(in the rows, 100 means zero)
Each path below is one point turned by a fixed rotation once a step. After each direction that follows a path, write how fast that rotation turns it, in degrees a step (0 if it stays still).
Each turn is a multiple of 5 degrees from 10 to 175, or 0.
Each row of a path follows its step; steps can be skipped.

step 1: |  71 | 111 |  93 |  72 | 104 | 129 | 103 | 122 |  98 |  79 | 122 |  92 |  84 | 109 | 104 |  96 | 123 |  90 | 104 |  98 |  96 | 110 | 118 | 102 | 106 | 112 |  79 |  98 | 122 |  89 |  98 |  88 |  94 |  88 |  82 |  90 | 117 |  95 |  81 | 113 | 113 | 131 |  93 | 121 |  91 | 114 |  90 |  99 |  97 |  89 |  90 | 122 | 100 |  94 | 115 |  95 | 104 | 106 |  93 | 109 | 109 |  93 | 110 |  98 |  96 |  87 |  99 | 115 | 106 |  84 | 114 |  93 | 109 | 132 | 103 | 112 |  97 |
step 5: |  70 | 109 | 102 | 108 | 104 | 115 | 113 | 101 |  99 | 110 | 100 |  98 |  79 | 110 |  85 |  95 | 100 | 102 |  76 |  94 | 108 | 102 |  92 |  77 |  99 | 112 |  86 | 103 | 105 | 111 | 121 |  95 | 112 |  90 | 106 | 116 |  72 |  79 | 105 | 113 |  99 | 107 |  80 | 109 |  81 | 113 |  97 | 117 | 106 |  91 | 120 |  97 | 103 | 126 | 113 |  92 |  83 | 117 | 114 |  81 | 118 |  92 |  86 |  75 | 104 |  91 | 116 | 106 | 109 | 104 |  99 |  79 |  95 | 114 |  80 |  85 |  79 |
step 8: |  86 | 105 |  77 |  80 |  99 | 113 |  75 | 112 |  90 |  86 | 119 | 101 |  88 |  66 |  86 |  92 | 116 |  93 | 104 | 107 | 117 | 100 | 125 |  93 | 107 | 114 |  99 |  89 | 114 | 104 |  81 | 112 | 102 |  84 | 102 |  88 | 109 |  67 | 104 |  94 |  98 | 141 |  89 | 120 |  88 | 102 | 101 |  97 |  97 |  92 |  90 |  98 |  71 |  88 |  97 |  73 |  87 | 109 |  92 |  91 |  95 | 101 | 115 |  94 | 103 |  94 |  99 | 107 |  96 | 113 | 107 |  99 |  87 |  99 | 109 | 111 |  93 |
step 11: |  87 | 105 | 115 | 120 | 109 | 118 |  82 | 115 |  83 | 104 | 115 | 112 | 101 | 106 | 113 | 102 |  88 |  98 | 100 |  84 |  84 |  97 | 104 |  83 | 110 | 110 |  85 | 132 |  97 |  80 | 116 | 102 |  91 |  90 | 103 |  73 |  95 |  91 | 125 | 109 |  90 | 119 |  85 |  93 | 112 | 110 |  81 | 119 | 111 |  80 |  95 |  97 |  98 | 123 | 106 | 117 |  70 | 104 | 109 |  86 | 101 |  97 | 101 |  73 | 103 |  89 |  79 | 114 |  99 |  98 |  92 |  89 |  94 | 123 |  99 |  93 |  98 |
step 14: |  81 |  89 |  68 |  89 | 112 |  89 |  90 | 108 |  91 |  95 | 102 | 127 |  94 | 117 |  72 |  87 | 104 |  79 |  81 | 104 | 118 |  82 |  98 |  88 | 112 | 116 | 119 |  84 | 111 | 105 | 119 | 105 |  89 | 100 |  95 |  96 |  77 |  87 | 109 |  99 |  91 | 121 |  86 |  93 |  87 | 105 | 101 |  97 |  98 |  83 | 101 |  89 |  81 |  93 |  89 |  84 |  97 | 109 | 109 | 102 |  95 |  76 |  97 |  95 |  77 | 110 | 106 | 119 |  76 |  88 | 109 |  84 |  81 |  97 |  87 |  96 |  95 |
step 15: |  79 | 112 |  87 |  98 | 106 | 108 |  75 | 104 |  86 |  90 | 117 | 106 | 115 | 114 |  97 |  82 | 102 |  85 | 111 | 100 | 103 |  98 | 122 |  82 |  97 | 110 | 109 |  66 | 111 | 103 |  90 | 134 | 116 |  94 |  95 |  97 |  96 |  63 |  82 |  80 |  98 | 121 |  84 | 114 | 109 | 115 |  91 | 111 | 110 |  86 | 116 |  93 |  99 | 114 |  83 |  85 | 103 | 103 |  95 | 109 | 104 |  81 |  93 |  94 |  85 |  98 |  86 | 108 |  81 |  90 |  87 |  86 | 107 | 106 | 100 |  91 |  96 |
step 21: |  79 |  88 |  98 |  93 | 106 |  75 |  98 |  96 |  59 |  99 | 118 | 103 |  89 | 116 |  87 |  83 |  98 | 105 |  77 | 113 |  98 |  95 |  90 | 101 |  90 | 110 |  98 |  84 | 111 |  83 |  97 |  89 |  96 |  91 |  95 | 107 |  85 |  78 |  83 | 103 | 110 | 102 |  75 |  80 |  92 | 106 |  88 | 113 | 121 |  75 | 113 |  92 |  95 | 128 |  86 |  98 |  94 | 121 | 111 |  90 | 116 |  74 |  97 |  95 |  73 | 106 | 108 |  94 |  97 | 110 | 100 |  97 | 100 | 110 |  97 | 107 |  97 |
step 23: |  79 |  94 |  79 |  99 |  86 | 123 |  77 | 101 |  85 | 120 | 100 |  94 |  96 | 109 | 101 | 106 |  90 |  98 |  89 | 103 | 109 | 104 | 104 |  84 | 112 |  91 |  98 | 103 |  97 | 114 | 103 | 115 |  92 | 103 |  97 |  99 |  94 |  63 | 121 | 102 |  97 | 135 |  76 | 111 |  89 | 108 | 111 | 120 | 113 |  86 | 107 |  99 |  90 | 109 |  99 | 125 |  91 | 115 | 101 |  77 | 122 |  92 |  85 | 104 |  94 |  86 |  99 | 110 |  95 | 117 |  90 |  75 |  96 | 107 |  95 |  71 | 101 |
step 24: |  89 |  96 |  65 | 107 | 100 | 127 | 113 | 123 | 107 |  86 |  95 | 102 |  90 |  98 | 100 | 102 | 121 |  96 | 104 |  97 | 105 | 100 | 111 |  80 |  98 | 113 |  80 | 100 | 122 | 107 |  91 | 108 | 112 |  79 | 101 | 103 | 112 |  65 |  91 | 106 |  99 | 118 |  88 | 109 |  84 | 117 | 117 |  93 |  82 |  91 |  93 | 101 |  96 |  90 | 111 | 108 | 103 | 116 |  93 |  84 | 128 |  79 | 102 | 100 |  90 |  74 |  97 | 104 | 109 | 101 | 100 |  85 | 118 | 116 |  98 |  84 |  79 |
Speeds:
| 100 | 102 | 105 | 101 | 101 | 106 | 103 |  95 |  98 | 104 | 100 |  97 |  99 |  98 |  96 |  97 |  98 | 106 |  99 | 103 | 100 | 100 | 101 | 106 |  99 | 101 | 100 |  97 |  97 |  96 | 100 | 103 |  97 | 102 | 103 | 104 | 103 |  98 |  99 |  98 | 100 | 104 | 102 |  99 | 102 | 103 | 106 |  98 | 100 | 101 | 103 | 105 | 100 | 101 | 100 |  95 |  98 | 107 |  99 | 100 | 100 |  99 |  97 |  98 |  99 |  97 | 104 |  89 | 105 | 104 | 104 |  97 |  95 | 101 |  94 | 104 | 100 | : 25
|  97 | 103 |  97 | 101 | 103 |  99 |  95 | 101 |  96 | 101 |  95 |  91 |  99 |  94 | 102 | 101 |  95 | 102 | 103 |  99 | 104 | 101 | 100 | 100 | 100 |  98 | 101 |  92 |  98 |  99 | 102 | 102 |  99 |  96 |  99 |  96 |  99 | 102 | 106 | 101 | 102 |  99 | 107 | 104 | 100 | 103 | 100 |  95 | 102 |  95 | 100 |  97 | 101 | 102 |  99 | 102 |  99 |  98 |  93 | 105 | 105 |  96 |  99 |  95 | 106 |  99 | 101 | 102 |  99 | 101 | 102 |  98 |  99 | 103 | 103 |  98 | 103 | : 95
|  97 | 102 |  95 |  98 | 102 | 102 | 102 | 102 | 105 | 105 | 107 | 105 |  98 | 104 | 103 | 100 | 101 | 107 | 101 |  99 |  94 | 100 | 101 |  96 | 100 | 104 |  97 | 100 |  99 | 102 | 100 |  95 | 102 |  99 | 101 |  97 |  96 | 100 | 103 |  96 |  97 |  93 | 102 | 100 | 101 | 102 | 100 |  97 |  98 |  98 | 103 | 106 | 101 | 103 |  99 |  99 | 103 | 101 |  92 | 105 |  96 | 100 | 100 | 100 | 100 | 100 | 103 | 105 | 107 | 100 |  98 |  93 | 102 |  99 | 100 | 103 |  99 | : 175
|  98 | 102 |  99 |  97 |  99 |  99 |  99 |  99 |  97 |  93 | 101 |  99 | 100 | 100 | 100 |  95 | 100 | 101 |  99 | 103 |  96 |  94 | 104 | 108 |  99 | 100 | 102 |  95 |  97 | 106 |  98 | 101 | 111 | 102 | 102 |  99 |  94 | 100 | 102 |  98 |  98 |  99 | 105 |  99 | 104 |  94 |  96 | 100 | 102 |  99 | 101 | 101 | 101 | 100 |  99 |  99 | 100 | 103 | 104 |  97 |  99 |  97 | 104 | 102 |  96 | 105 |  98 | 102 |  97 | 105 | 100 | 100 |  97 | 104 | 105 | 105 | 100 | : 60
|  92 |  97 | 103 | 103 |  97 | 105 | 101 |  95 | 100 |  91 | 101 |  96 |  98 |  98 |  99 | 101 | 103 | 102 | 101 | 101 | 102 | 104 | 104 |  96 |  99 |  97 |  99 | 100 |  97 | 105 | 101 | 104 |  95 | 103 |  97 |  97 |  97 |  98 | 100 | 102 |  96 | 100 |  98 | 104 | 101 |  98 |  97 | 108 | 102 | 106 | 105 | 105 |  97 | 104 | 101 |  96 | 101 |  96 |  96 | 103 | 101 | 106 | 101 | 101 | 103 | 101 | 102 | 103 |  98 | 101 | 100 | 100 | 100 | 101 |  99 | 101 | 104 | : 100
| 100 | 102 | 101 |  99 |  93 |  98 |  96 | 102 | 102 |  97 |  98 | 103 | 100 | 102 |  96 | 100 | 100 |  96 | 103 |  99 | 105 |  97 | 101 |  92 |  98 |  94 |  99 | 100 |  98 | 104 |  96 | 104 | 105 |  99 | 103 | 102 | 102 |  98 |  98 | 102 |  98 | 103 | 105 |  97 | 102 | 106 | 105 |  94 | 100 | 104 |  99 |  99 | 100 | 101 | 104 |  95 |  99 | 106 |  99 | 102 |  97 | 104 |  98 | 100 | 103 | 106 | 103 | 100 | 100 | 102 | 100 |  95 | 105 |  97 | 104 |  99 |  96 | : 40
